cols: F A W T X N
[131 126 128 132 120 120] = Z_364
[130 127 128 130 122 123] = Z_981
[126 129 182 191 125 126] = Z_325
[126 155 182 191 237 156] = Z_940
[129 127 127 130 122 123] = Z_939
[128 128 126 129 123 123] = Z_127
[129 127 128 129 122 123] = Z_244
[129 124 128 130 122 123] = Z_198
[130 126 128 130 122 122] = Z_714
[127 129 127 128 125 125] = Z_820
[126 129 182 191 237 245] = Z_29
tags:
[130] -> Z_705
[122] -> Z_922
[131] -> Z_665
[123] -> Z_147
join Z_714 4: 
Z_922
miss Z_940: [155 237 182 126 191]
[156]
miss Z_198: [122 129 130 128 124]
[123]
down: [123 122 122 122]
X

cols: J V Z L
[ 58  99 179 184] -> Z_248
[254 250 176  55] -> Z_429
[199 164 134 134] -> Z_113
[167 183 169 145] -> Z_809
[173 126 153  76] -> Z_583
loc: [153]
Z_583, 2
down: [ 99 250 164 183]
V
down: [184  55 134 145]
L
down: [250 164]
V
Table of tags by key:
[145] -> Z_895
[55] -> Z_457
[146] -> Z_393
[199] -> Z_581
[76] -> Z_717
[134] -> Z_833
[133] -> Z_304
[184] -> Z_331
join Z_113 3: 
Z_833
asked: [ 58  99 179 184]
Z_248

cols: P U E Q R D H
[144 106  95 151 124 123 105] = Z_146
[144 168  95 151 122 102 107] = Z_153
[123 107 222  56 165 198 202] = Z_715
loc: [165]
Z_715, 4
Table of tags by key:
[123] -> Z_978
[105] -> Z_556
[124] -> Z_766
[122] -> Z_594
[152] -> Z_733
[151] -> Z_452
join Z_146 4: 
Z_766
miss Z_146: [151 124 144  95 123 106]
[105]
miss Z_146: [ 95 151 144 106 105 123]
[124]
loc: [222]
Z_715, 2
down: [95 95]
E

cols: M S Y B C
[144  69 163  57  36] = Z_236
[102  82  53 164  89] = Z_523
[102  72  53  37  89] = Z_324
down: [82 72]
S
loc: [163]
Z_236, 2
down: [ 57 164]
B
key -> tag
[144] -> Z_321
[143] -> Z_873
[102] -> Z_472
[101] -> Z_374
join Z_324 0: 
Z_472
asked: [144  69 163  57  36]
Z_236

cols: siz kasa Toso fir Pubu Famin Naleg dal bapa
[207 147 250 237 129 138 124 130 111] : Z_510
[113 238 250 237 129 138 124 130 111] : Z_337
[207 147 250 237  65 138 124 130 111] : Z_203
asked: [207 147 250 237  65 138 124 130 111]
Z_203
key -> tag
[64] -> Z_999
[65] -> Z_178
[112] -> Z_242
[111] -> Z_576
[129] -> Z_5
join Z_203 4: 
Z_178
miss Z_337: [129 113 111 250 238 138 124 237]
[130]
miss Z_337: [111 250 138 129 113 130 238 124]
[237]

cols: virum Reve nis peg vol
[ 47 182  97 105 136] : Z_350
[126 129 129 128 128] : Z_758
[152 118 123  95 126] : Z_696
[155 119 121  77 129] : Z_655
[137 127 123 128 122] : Z_757
[123 119 140 219 114] : Z_761
[127 127 130 130 128] : Z_410
loc: [137]
Z_757, 0
down: [123 127]
virum
miss Z_655: [129 121 119 155]
[77]

cols: Molo zasof Puvur ruke goko Zumo dadov
[102  95 113 146  29  57 134] -> Z_35
[105 110 123 149  36  60 132] -> Z_621
[ 84  56  63 143  55  50 146] -> Z_26
key -> tag
[110] -> Z_163
[95] -> Z_286
[56] -> Z_21
join Z_35 1: 
Z_286
asked: [105 110 123 149  36  60 132]
Z_621
asked: [ 84  56  63 143  55  50 146]
Z_26
down: [149 143]
ruke
loc: [56]
Z_26, 1
down: [ 95 110]
zasof

cols: Mazu lufim vifiz borum
[129 160 138 142]  Z_23
[238  22 158 118]  Z_992
[120 118 119 119]  Z_973
[122 160 133 138]  Z_191
[124 159 133 137]  Z_826
[143 148 145 145]  Z_381
[118 152 136 147]  Z_548
[131 136 133 134]  Z_769
down: [142 118 119 138 137 145]
borum
down: [138 137]
borum
down: [118 119 138 137 145 147 134]
borum
down: [119 133 133 145]
vifiz
loc: [124]
Z_826, 0

cols: nozu vuk mir fuvu rufa rer
[126 128 131 122 122 130] -> Z_388
[127 128 130 124 124 129] -> Z_866
[126 128 131 128 130 127] -> Z_155
[193 202  57  62  36 208] -> Z_277
[125 128 132 121 120 131] -> Z_122
[128  58 128 125 125 129] -> Z_862
[115 126 127 180 158 107] -> Z_970
[125 139 109 205 209 102] -> Z_480
[112 108 102 175 142  37] -> Z_95
loc: [58]
Z_862, 1
down: [131  57]
mir
key -> tag
[122] -> Z_810
[124] -> Z_995
[125] -> Z_206
[129] -> Z_998
[123] -> Z_627
[142] -> Z_555
[130] -> Z_382
join Z_388 4: 
Z_810
loc: [36]
Z_277, 4
loc: [57]
Z_277, 2

cols: nudu bibo ralu kurul bak
[ 22 163 177 184 123]  Z_756
[ 81 107 198 151 213]  Z_269
[122 156 113 101  94]  Z_963
[ 97 144 143  94 127]  Z_691
[ 94 152 127 167 115]  Z_218
[147 156 142  90 123]  Z_408
[116 137 125 180 128]  Z_961
[164 132 130 133  91]  Z_996
[114 159 110 118 112]  Z_281
miss Z_961: [116 125 128 180]
[137]
down: [177 198]
ralu

cols: Let Vogo lupip Bilil nimot zemu
[125  82 191  43 152 105] -> Z_487
[125  82 191 133 152 105] -> Z_238
[109 117 185 145 186 125] -> Z_650
[190 125  77  77  86 104] -> Z_563
[190 113  82  84  83 103] -> Z_458
[142 193  13  37 155 164] -> Z_499
[190 125  77  77 146 144] -> Z_987
down: [191 185  77  82]
lupip
key -> tag
[190] -> Z_297
[43] -> Z_389
[109] -> Z_367
[125] -> Z_858
join Z_487 0: 
Z_858
miss Z_650: [186 145 125 109 117]
[185]
down: [105 105 125 104 103]
zemu
asked: [125  82 191  43 152 105]
Z_487
asked: [142 193  13  37 155 164]
Z_499

cols: Sir fizi kufi fak finop zudur beb perug
[206  93 172 162  87  21 109 197]  Z_119
[125 131 127 135 133 139 117 136]  Z_67
[121 132 121 103 126 120 156 107]  Z_412
[122 131 122 104 126 119 157 106]  Z_309
[137 117 133 112 116  92 158 102]  Z_200
[206  93 172 162  87 112 157 106]  Z_311
[129 129 127 122 130 116 138 121]  Z_196
[121 132 121 103 126 136 118 135]  Z_648
[124 132 127 136 137 143 115 138]  Z_253
miss Z_253: [137 124 132 136 115 127 143]
[138]
key -> tag
[132] -> Z_497
[133] -> Z_539
[124] -> Z_972
[143] -> Z_496
[136] -> Z_522
[116] -> Z_36
[120] -> Z_793
[142] -> Z_786
join Z_253 5: 
Z_496
down: [156 157]
beb

cols: ranu vek leze zufev Gita dap dob Fud Kav
[178 247 118 234 248 181  89 221  89] : Z_877
[83 81 87 83 80 84 89 82 84] : Z_34
[178 247 118 234  95 181  89 221  89] : Z_346
[178 247 118 234 248 181  89 221 164] : Z_572
[ 97  96 101  96  95  98 102  97  98] : Z_776
[111  82 179  92  73 131 198 102 235] : Z_7
Table of tags by key:
[96] -> Z_422
[102] -> Z_942
[97] -> Z_129
[81] -> Z_431
[82] -> Z_25
[221] -> Z_10
join Z_776 7: 
Z_129
loc: [164]
Z_572, 8
miss Z_877: [118 234  89 181 248 178  89 247]
[221]

cols: Lopag Satom bokon voza duzit Nul kifuz Bubu
[120 126 165 152 117 209 121 120] : Z_913
[130 127 107 114 131  85 129 130] : Z_492
[117 125 151 143 114 179 119 117] : Z_105
[ 85 110 141 132  73 169  91  84] : Z_775
[124 124 104 111 124  80 124 124] : Z_684
[109 115  68  84 106   9 111 109] : Z_724
[193 155 121 130 212  93 185 194] : Z_639
[ 75 104 153 138  61  73  81  74] : Z_564
[146 135 109 117 152  82 144 147] : Z_63
[160 141 144 142 167 151 156 160] : Z_387
[165 143 119 125 176  97 161 166] : Z_744
[138 135 169 158 139 212 137 138] : Z_313
miss Z_564: [ 75  73  81 138  61 104 153]
[74]
key -> tag
[117] -> Z_182
[104] -> Z_592
[150] -> Z_199
[152] -> Z_600
[151] -> Z_532
join Z_105 2: 
Z_532
down: [212  61]
duzit
asked: [ 85 110 141 132  73 169  91  84]
Z_775

cols: Selu fiba muvok zok latam bugu bap
[119 119 119 118 118 118 118] = Z_966
[143 246 247  78 101 100  36] = Z_117
[117 119 119 115 116 116 114] = Z_93
[109 110 110 108 108 108 108] = Z_59
[142 121 116 159 153 153 170] = Z_383
[176 147 141 195 189 189 209] = Z_905
[139 123 114 165 147 150 172] = Z_918
[110 112 113 109 109 109 108] = Z_71
[176 147 141 195 189 189 172] = Z_139
[113 115 148 112 112 112 111] = Z_726
loc: [111]
Z_726, 6
key -> tag
[119] -> Z_561
[101] -> Z_144
[246] -> Z_951
join Z_117 1: 
Z_951
loc: [165]
Z_918, 3
miss Z_383: [153 153 121 170 159 116]
[142]
asked: [113 115 148 112 112 112 111]
Z_726
miss Z_117: [ 36  78 100 143 101 246]
[247]

